A single turn carries every row of the set below to another of its rows. Some are shown first; where does it send the rows asked next?
Fufe: [ -6 -49 -25 -25   0  11  11  -3  -7  15  15  13]
vupav: [ 29   6 -20 -23  13   4  -5  15   2  -8   7   0]
nube: [ 32 -25 -40 -28  -4   8 -15 -17  -7  -3 -26  22]
Lumi: [  9 -21 -25 -26  11 -23 -16 -28  15  15  -3   6]
mibo: [ -3 -37 -14 -44  -9  17  -4   0  -3   4 -10  28]
bote: [ -9 -31 -38   0   9   0  -8  -2 -29   7  -7  -2]
Ter: [  6 -15 -23 -14  36  33  18 -11   0  14 -11   1]
Kelo: [ -7 -39 -20 -32 -11 -16  -6   1   6  10  -3   8]
peda: [ 18  -8 -12 -35  31   2   4   1  -7   9 -31 -11]
boz: [ -1 -33 -27 -18  27  22   3 -30  -1  20  15   8]
Dok: [ 33   1   0 -42  12   3  -1 -12 -17  10 -12  -7]
kur: [  9 -35 -14 -18   0   9 -19 -43  -5  23  -4   4]
Morov: [ 10   1 -31 -39  35  -3  -7  -5  -4  -3 -21   9]
tuma: [ 36  -1  -7 -28  -2   6  -5 -23   0  11 -25  15]
rore: [ 36 -12 -18  -2  -5  -6 -14   3   0   1 -15 -10]
palob: [ 33 -18 -20 -25  32  16  24  -3 -14  14 -18   0]
vimom: [  2 -23 -26 -17   4  35  -6  -3 -32   1 -14  22]
suk: [ -5 -45 -13 -32 -18   6  -8 -12 -12  13   4  10]
led: [ 27 -25 -24 -12  10  21  -4 -34 -30  15 -16   9]
pidon: [ 35 -14  -7 -19  14  -3  17 -12  -8  22  -5 -16]
zuv: [-11 -49 -34 -33   7   4   0   5  -8   5 -10  18]
Nekas: [ 31 -26 -35  -2  18  19  -8   7 -18  -5 -23   6]
dilem: [ 20 -39 -54 -14   1 -10  -3  -2  -4   4 -15   2]
lon: [ 10 -16 -10 -17  -2  38   4 -11  23  14 -10  -3]
zoleb: [ 10  -5  -5 -10  12   6  10 -20  14  24   0 -17]
kedaf: [  7 -10 -11 -35  17   9   2 -18  29  15   5  15]
kom: [ 16  -5 -10 -17  16  38 -10  13  -2  -6 -19  -2]
Tet: [  7 -13 -31 -30   3  17   6  -4  -4   7  35  -4]
vapa: [  1  -3 -21 -23   2 -10  -5  15   9  -1 -22  12]
ronut: [  5 -30 -17  -7   1  42   4 -19   7  17  -3 -10]
lis: [  9  -9 -33 -38   9  23   9   3   2   2  25   6]
Moze: [ 22 -29 -48 -20  -3 -14  -4   5   8   3 -20   6]
Nuri: [  4 -17 -18   2  -9   0   8  -6 -11  19  19  -5]
dur: [ -4 -14 -47 -31  31   7  -7  -3  -4  -4  12  -3]
zene: [ -2  -5 -36 -34  18  -7 -10  -5   9  -1  15 -10]
buvu: [  4 -34 -43 -29  35   5  -8 -20  -2   7 -14  22]
Puno: [  0 -31 -14 -37  -8   4  12   6  14  11   8  21]
muda: [  0 -29 -19 -27  -9  40 -16  -9  -7   7 -25  -4]
zefe: [  1 -23 -11 -26 -19  29 -20 -11   1  10 -21 -10]
gukit: [  9  -3  -3 -19 -25   0 -14  -7  -7  10  -4   6]
sabu: [  5 -12 -31 -19  24 -16 -14 -24 -21   9   0 -14]
Nuku: [ 14 -21 -14 -20  26  -3  -1 -13 -22  17 -18 -28]
Mip: [ 32 -28 -37 -19 -12  -3 -20 -25 -12   5 -14   8]
samop: [ 27 -17 -14 -34  24  16   2 -17 -38  11  -9  -6]
tinu: [ 11 -22 -15 -36  13  24 -11 -25  11  10 -25  30]
tinir: [ 13 -14  -7   0   1  22 -17  -5 -13   6   1 -25]
Pufem: [ 22 -17 -34  -6  21  14  -7   2 -26  -3  16  -9]
nef: [  7  -9 -24 -18  12  24  19  16   2   3  -6  27]

rore goes to tinir
led goes to Ter
Now these:
mibo goes to Puno
buvu goes to tinu
Nuku goes to samop
muda goes to lis
Mip goes to ronut
gukit goes to Nuri

